50 stands for zero in the data rows.
Here are some rows, each followed by its group. Groups can overlap.
ndarray[62 69 59 43 75 58 44 46 48 75 50 48 38 27 34 49 50 68 38 80 42 42
        66 34] Xs
ndarray[47 46 55 34 68 65 29 41 33 24 58 33 54 61 40 36 57 58 34 40 48 57
        37 53] BL
ndarray[54 49 70 63 67 29 49 56 46 54 42 81 45 47 42 52 56 56 54 51 50 49
        75 51] BK
ndarray[44 43 41 81 52 40 72 63 60 51 31 73 47 45 65 71 52 39 57 45 63 45
        82 53] Ou
ndarray[40 45 31 46 48 31 70 33 18 25 76 47 74 58 50 42 28 52 75 19 42 24
        75 56] Ou
ndarray[38 31 59 37 52 34 69 38 26 32 51 62 58 70 58 41 49 30 58 29 48 50
        50 59] BK
ndarray[20 59 36 46 38 65 63 45 35 33 47 47 35 58 49 62 46 37 48 49 49 46
        39 64] Ou
ndarray[71 61 32 49 73 46 51 53 45 52 51 45 72 34 56 09 31 67 52 25 39 53
        82 30] Aj
ndarray[40 66 60 39 56 62 46 46 40 50 34 59 43 48 26 60 52 52 47 64 50 34
        36 51] Xs
ndarray[63 45 67 38 70 48 28 45 33 31 49 67 63 63 45 54 52 72 48 33 43 70
        64 47] BK
ndarray[61 30 16 49 31 49 37 22 42 26 46 52 45 83 63 75 32 43 63 30 63 52
        42 49] BL
ndarray[56 69 47 46 59 52 42 47 49 52 43 40 33 38 47 38 56 65 37 63 50 57
        30 40] BL
ndarray[48 52 70 40 55 59 38 50 49 41 65 50 67 48 52 43 55 64 41 50 40 64
        56 51] Ra
ndarray[47 55 43 55 53 48 61 37 51 56 37 58 41 59 58 54 58 26 45 57 57 42
        64 64] Ou
ndarray[52 51 41 48 59 70 48 66 64 65 63 28 54 41 42 64 40 50 55 60 47 34
        44 41] Xs
ndarray[71 28 44 42 61 36 33 57 53 50 63 54 68 56 51 62 45 67 75 55 53 45
        68 34] Aj
ndarray[50 54 49 55 33 28 63 26 50 70 40 61 34 65 67 68 53 31 65 73 59 40
        55 59] Xf
ndarray[51 29 36 45 48 72 42 61 55 64 49 36 43 48 50 66 53 51 46 55 52 51
        38 44] Vc
ndarray[50 52 58 58 40 28 49 40 39 33 31 74 49 58 63 38 60 52 50 36 52 73
        49 60] BK
ndarray[42 52 56 30 44 33 44 36 48 63 57 51 49 52 51 59 44 54 74 66 51 35
        28 55] Xf
ndarray[52 38 53 44 41 43 34 67 54 53 57 42 68 52 49 47 42 68 63 40 59 50
        34 38] Mz
ndarray[45 60 57 57 75 87 59 79 50 50 52 35 45 22 33 25 57 53 19 49 39 61
        70 46] Ou
ndarray[72 57 35 61 64 63 30 56 61 60 38 52 42 41 36 51 44 72 49 47 53 50
        48 38] Xs
ndarray[31 36 55 47 47 40 62 59 43 32 68 47 72 66 49 44 52 34 67 25 42 48
        38 56] Mz
ndarray[54 53 45 60 53 50 48 51 50 51 46 49 46 46 51 54 50 48 44 52 55 53
        50 49] Xs
ndarray[50 39 33 41 32 52 56 63 47 36 69 25 72 48 47 56 44 39 63 49 48 30
        41 49] Mz
ndarray[41 51 32 67 45 73 81 63 66 55 50 30 45 41 44 60 59 32 36 54 45 40
        58 56] Ou
ndarray[52 64 53 46 76 79 47 54 44 47 44 34 40 32 38 30 71 67 24 43 36 70
        46 31] BL
ndarray[32 44 41 50 26 45 71 38 28 25 56 56 61 67 56 75 43 33 55 40 46 33
        43 62] Ou
ndarray[57 34 39 35 58 67 34 40 23 24 65 44 64 66 38 47 53 55 37 43 47 63
        32 50] BL
ndarray[35 37 44 50 39 52 58 61 57 66 58 41 50 51 70 60 64 37 33 65 52 68
        44 47] Vc
ndarray[60 62 34 25 61 53 47 42 31 36 67 43 73 27 33 24 23 66 68 28 32 32
        64 26] Xs
ndarray[41 41 55 40 56 48 52 48 39 44 46 48 64 60 35 65 58 44 62 54 50 39
        49 54] Ra
ndarray[40 77 52 53 59 32 55 43 37 41 54 50 51 35 49 37 45 52 53 45 49 34
        55 58] Ra
ndarray[48 68 61 58 41 46 60 59 62 55 40 63 46 37 63 23 71 38 25 60 51 62
        43 61] Ra
ndarray[53 31 62 53 53 78 46 69 65 59 61 35 45 39 47 63 61 69 24 60 56 76
        49 40] Vc
ndarray[70 57 49 55 66 68 15 60 56 54 59 45 57 50 43 63 52 80 42 55 51 54
        62 37] Xs
ndarray[67 50 37 66 68 72 75 82 83 91 58 14 60 15 54 16 45 44 32 56 37 62
        73 32] Aj
ndarray[46 25 49 36 29 56 58 48 52 65 54 49 35 44 75 77 43 43 45 73 55 64
        56 39] Vc
ndarray[57 68 61 37 70 57 64 58 35 53 43 57 30 19 31 36 34 39 61 50 45 42
        64 45] Xs
ndarray[54 75 32 52 68 72 49 53 48 55 30 33 20 24 36 20 54 53 26 54 45 59
        39 45] BL
ndarray[52 46 46 67 60 47 67 55 61 53 47 57 59 56 58 62 50 28 52 44 53 36
        77 55] Ou
ndarray[58 73 59 46 74 23 49 33 31 33 26 80 37 45 49 23 44 61 57 25 48 53
        52 58] BK
ndarray[46 48 38 53 56 61 49 56 48 33 49 42 47 48 32 52 43 49 62 30 46 37
        37 53] Mz
ndarray[45 55 48 37 54 50 35 45 41 53 46 39 51 56 48 42 56 66 41 60 50 57
        27 39] BL
ndarray[41 32 51 44 45 39 35 70 56 37 65 59 77 68 56 70 43 57 76 32 46 35
        54 54] Mz
ndarray[72 40 52 61 63 50 29 67 74 61 60 67 63 62 43 43 39 49 64 56 44 39
        63 49] Aj
ndarray[54 56 81 39 46 47 36 52 56 63 53 58 40 49 47 45 56 57 46 73 46 60
        34 46] Ra
ndarray[48 57 62 51 59 61 42 68 45 47 56 46 65 44 58 44 55 78 32 53 41 62
        64 51] Ra
ndarray[52 76 56 56 49 66 56 53 58 63 24 63 29 39 28 62 66 60 31 71 56 43
        36 44] Xs
ndarray[38 20 53 42 29 63 53 64 68 70 68 30 60 53 56 78 51 35 48 73 47 50
        43 47] Vc
ndarray[50 69 54 47 32 44 48 29 32 29 45 75 42 60 40 49 54 61 49 40 52 54
        37 48] BK
ndarray[32 47 44 29 43 66 55 55 34 45 64 20 51 46 42 46 42 42 51 60 49 33
        32 51] BL
ndarray[33 57 51 47 41 19 57 19 37 34 60 46 35 60 55 48 32 30 79 45 57 26
        43 71] Xf
ndarray[57 50 70 46 54 44 32 35 45 41 50 67 54 47 51 39 47 71 59 40 43 47
        42 66] BK
ndarray[60 62 63 64 70 56 35 59 72 73 40 66 31 43 34 70 50 65 58 73 59 41
        66 47] Xs
ndarray[55 39 46 47 55 76 48 67 64 69 57 36 40 43 54 63 47 49 41 57 50 61
        42 46] Vc
ndarray[53 46 42 60 49 76 55 62 72 73 45 44 33 30 49 51 53 51 26 61 45 66
        47 35] Vc
ndarray[64 26 37 53 66 47 38 62 48 47 60 41 51 61 52 69 37 51 63 35 61 45
        75 52] Aj
ndarray[53 46 60 50 53 75 31 67 75 80 34 45 31 50 56 77 63 55 23 87 59 72
        38 47] Vc
ndarray[41 49 59 39 25 26 43 43 54 55 55 47 43 59 57 59 35 38 69 65 61 38
        29 58] Xf
ndarray[61 46 46 55 45 32 45 31 38 37 38 72 50 76 66 42 56 58 53 35 57 62
        58 50] BK
ndarray[48 57 39 59 47 27 52 46 38 18 52 61 43 58 52 42 41 52 74 16 55 49
        41 60] Mz
ndarray[29 47 39 37 39 27 64 25 30 33 58 55 54 78 54 62 37 32 88 35 51 24
        42 75] Xf
ndarray[90 39 15 77 64 42 00 39 72 50 34 66 69 91 49 47 63 75 51 41 51 53
        63 43] Aj
ndarray[60 33 62 60 41 52 41 57 77 73 58 61 58 54 55 74 51 49 53 65 55 52
        60 50] Vc
ndarray[52 60 56 57 46 32 53 40 48 49 24 79 34 58 70 34 60 51 39 38 57 65
        52 59] BK
ndarray[66 65 51 80 39 32 45 35 62 40 13 85 38 60 74 30 62 60 38 40 55 74
        50 54] BK
ndarray[92 42 46 47 58 60 36 63 66 51 61 51 72 29 71 27 29 83 42 31 48 73
        82 19] Aj
ndarray[40 56 69 45 48 31 50 37 30 32 50 61 72 66 47 46 49 46 70 36 48 39
        57 64] Ra
ndarray[35 31 62 45 47 46 52 45 42 43 68 58 58 62 41 66 35 41 61 41 52 40
        54 47] Xs
ndarray[41 54 32 68 35 46 50 65 64 44 43 60 57 58 54 33 66 45 33 42 50 57
        33 57] Mz
ndarray[50 56 55 28 66 42 49 39 24 38 65 44 49 43 25 53 28 60 74 32 47 25
        63 51] Xs
ndarray[71 58 52 60 52 63 45 41 64 72 38 61 27 31 53 65 48 52 31 76 55 57
        65 36] Xs
ndarray[81 45 46 54 61 51 51 42 67 70 45 56 60 57 57 45 53 50 49 58 53 69
        80 35] Aj
ndarray[48 29 58 42 59 49 60 61 58 52 65 43 58 52 57 26 50 33 56 39 44 62
        64 61] Aj
ndarray[56 25 54 44 55 37 45 51 48 49 71 45 68 73 60 48 48 32 62 36 49 51
        66 63] Aj
ndarray[27 53 56 30 18 28 71 32 36 40 54 56 52 61 62 64 33 23 77 59 53 28
        26 63] Xf
ndarray[37 60 71 41 51 26 41 31 29 30 62 60 67 71 40 40 51 48 71 40 49 34
        47 65] Ra
ndarray[56 46 47 56 46 52 79 37 44 52 52 53 59 59 64 55 46 23 44 53 51 65
        72 65] Ou
ndarray[38 54 40 62 56 45 71 39 36 29 45 55 56 52 44 47 47 22 64 22 49 41
        61 67] Ou
ndarray[64 40 51 63 75 51 39 71 74 72 58 59 63 49 49 57 47 62 53 51 55 52
        88 45] Aj
ndarray[34 72 41 65 37 62 60 43 36 40 44 54 54 44 48 45 60 41 40 50 44 39
        47 55] Ou
ndarray[58 60 48 43 78 55 33 48 37 50 31 61 32 37 37 32 46 62 44 37 51 52
        53 51] BK
ndarray[53 68 52 49 49 58 44 46 53 56 35 46 25 36 44 29 58 66 32 59 49 71
        23 34] BL
ndarray[63 66 62 50 63 51 39 29 43 67 17 76 39 55 58 45 55 59 31 55 55 72
        72 39] BK
ndarray[45 37 49 57 17 27 68 46 53 45 55 60 71 70 87 53 55 42 56 44 54 67
        49 52] Ra
ndarray[43 60 43 43 48 29 65 35 49 67 43 53 35 53 64 57 47 39 54 75 56 30
        52 56] Xf
ndarray[46 41 12 57 44 74 54 47 38 40 47 16 51 45 34 50 67 67 30 38 48 67
        41 24] BL
ndarray[41 31 47 42 41 48 68 42 25 36 59 38 56 65 57 42 45 36 41 40 47 56
        39 52] BL
Group Ra spreads out most along one direction. Which 3 other groups' directions of most spread are closest to that one, closest first?
Ou Xf BL
Which 3 groups are nearest to each row below, nearest first, going by the distance to the group's nearest row?
ndarray[44 48 58 54 54 56 53 52 46 58 38 64 35 47 26 55 60 50 48 56 53 45
        52 52]: Xs Ra BK
ndarray[57 86 52 64 52 32 74 36 50 69 39 63 21 30 45 21 42 36 57 50 49 48
        54 53]: Ra Xs Xf
Which 3 other groups have their centres nearest to the centre of group Ou, nearest first?
Ra Mz Xs
Which 3 groups are nearest to each row below, nearest first, going by the average distance to the group's rows?
ndarray[25 47 80 28 63 52 60 47 14 25 69 59 59 51 51 37 48 53 66 47 36 46
        48 71]: Ra Mz BK
ndarray[48 60 50 47 67 52 47 61 51 58 39 46 48 39 38 45 45 47 47 53 50 51
        51 51]: Xs Ra BL
ndarray[30 25 48 38 32 41 64 45 39 52 79 25 65 73 50 74 38 16 82 60 52 19
        35 64]: Xf Mz Ou
ndarray[48 52 24 50 41 69 64 59 55 55 50 22 46 44 57 53 49 37 33 62 47 51
        35 42]: Vc BL Ou
ndarray[43 76 64 51 50 41 50 42 46 42 33 76 34 44 50 39 63 57 37 50 52 63
        35 69]: BK Ra BL
ndarray[49 43 48 52 49 52 63 32 41 47 53 52 60 56 53 62 53 35 55 53 48 46
        72 66]: Ou Ra Xf
ndarray[70 79 56 52 79 63 14 55 54 75 54 34 38 32 24 39 52 89 36 81 51 27
        45 41]: Xs BL Vc
ndarray[38 54 39 49 39 52 75 61 60 72 65 22 50 35 52 49 43 18 52 77 44 30
        39 52]: Vc Xf Ou
ndarray[44 49 63 48 52 61 69 62 61 67 61 32 70 53 49 53 62 36 40 74 44 45
        51 48]: Vc Ra Ou
ndarray[63 39 50 70 57 80 37 73 74 59 42 40 47 43 52 59 67 69 17 69 49 72
        58 27]: Vc Xs BL
Group BL spreads out most along one direction. Which 3 other groups' directions of most spread are closest to that one, closest first?
Ou Vc Ra
Which 4 groups are nearest to each row below, nearest first, going by the distance to the centre of the group?
ndarray[40 29 53 43 43 42 48 43 40 32 64 53 62 66 43 63 48 51 61 48 50 51
        52 48]: Mz Ra Ou Xf
ndarray[48 50 76 59 52 27 49 52 49 52 48 71 33 39 63 49 33 58 58 41 61 62
        62 57]: BK Ra Xs Ou
Which 4 groups are nearest to each row below, nearest first, going by the distance to the group's nearest row?
ndarray[57 67 41 46 48 48 70 31 59 79 25 63 30 43 59 48 43 35 45 75 55 46
        57 53]: Xf Ou Xs BK
Which 3 other groups have their centres nearest to the centre of group Ra, nearest first?
BK Mz Ou
Group Xf spreads out most along one direction. Which 3 other groups' directions of most spread are closest to that one, closest first?
Xs Ra Ou
Which 4 groups are nearest to each row below, nearest first, going by the average distance to the group's rows?
ndarray[51 42 55 52 40 37 45 33 36 34 50 67 52 64 69 37 55 47 57 29 50 59
        50 61]: BK Ra Mz Xf
ndarray[60 59 54 64 54 55 48 49 70 68 40 57 37 49 44 46 59 57 38 46 54 56
        60 47]: Xs Vc BK Ra
ndarray[64 79 39 62 75 49 37 50 57 57 13 58 35 34 37 40 60 64 38 48 46 51
        57 42]: Xs BK BL Ra
Which 3 groups are nearest to each row below, nearest first, going by the distance to the centre of the group?
ndarray[39 45 56 52 20 57 45 40 57 53 51 54 41 66 61 76 59 45 35 68 53 54
        29 52]: Vc Ra Xf
ndarray[23 34 69 37 26 63 46 46 40 39 64 45 62 70 49 76 59 44 49 65 48 47
        21 63]: Ra Mz Xf
ndarray[54 64 58 57 68 60 52 54 54 59 48 42 51 45 34 41 62 51 38 53 46 50
        53 44]: Xs BL Ra
ndarray[63 50 42 61 37 47 52 40 57 47 46 63 45 62 60 60 48 54 46 46 54 58
        52 48]: BK Ra Ou
ndarray[46 19 62 52 28 44 54 48 52 56 73 49 50 70 68 69 49 41 48 56 58 66
        53 55]: Vc Ra Mz
ndarray[83 47 37 64 78 68 35 77 67 58 44 47 56 33 41 34 61 74 27 50 49 74
        82 22]: Aj Xs Vc
ndarray[55 43 16 57 45 56 52 42 40 39 33 41 29 46 52 56 43 52 42 39 56 58
        44 45]: BL Ou Xs
ndarray[46 61 43 41 50 54 80 64 60 75 48 26 53 42 34 58 50 19 50 69 47 30
        54 44]: Ou Xs Vc
ndarray[67 59 53 68 61 51 37 58 77 69 44 62 35 36 39 55 46 62 49 68 53 49
        62 40]: Xs Aj Vc
ndarray[24 63 57 58 35 54 74 48 34 33 43 45 39 57 52 67 53 25 44 41 56 45
        28 81]: Ou Xf Ra
ndarray[65 67 46 49 49 69 59 33 49 59 33 44 38 43 53 36 55 48 24 61 44 63
        48 40]: BL Xs Vc
Group Xs spreads out most along one direction. Which 3 other groups' directions of most spread are closest to that one, closest first?
Xf BK Ra
Group BK spreads out most along one direction. Which 3 other groups' directions of most spread are closest to that one, closest first?
Xs Mz Xf
Group Ou spreads out most along one direction. Which 3 other groups' directions of most spread are closest to that one, closest first?
Ra BL Vc
Which 3 other groups have their centres nearest to the centre of group Aj, nearest first?
Xs Ra Mz
Which 3 other groups have their centres nearest to the centre of group Xf, nearest first?
Ra Ou Mz
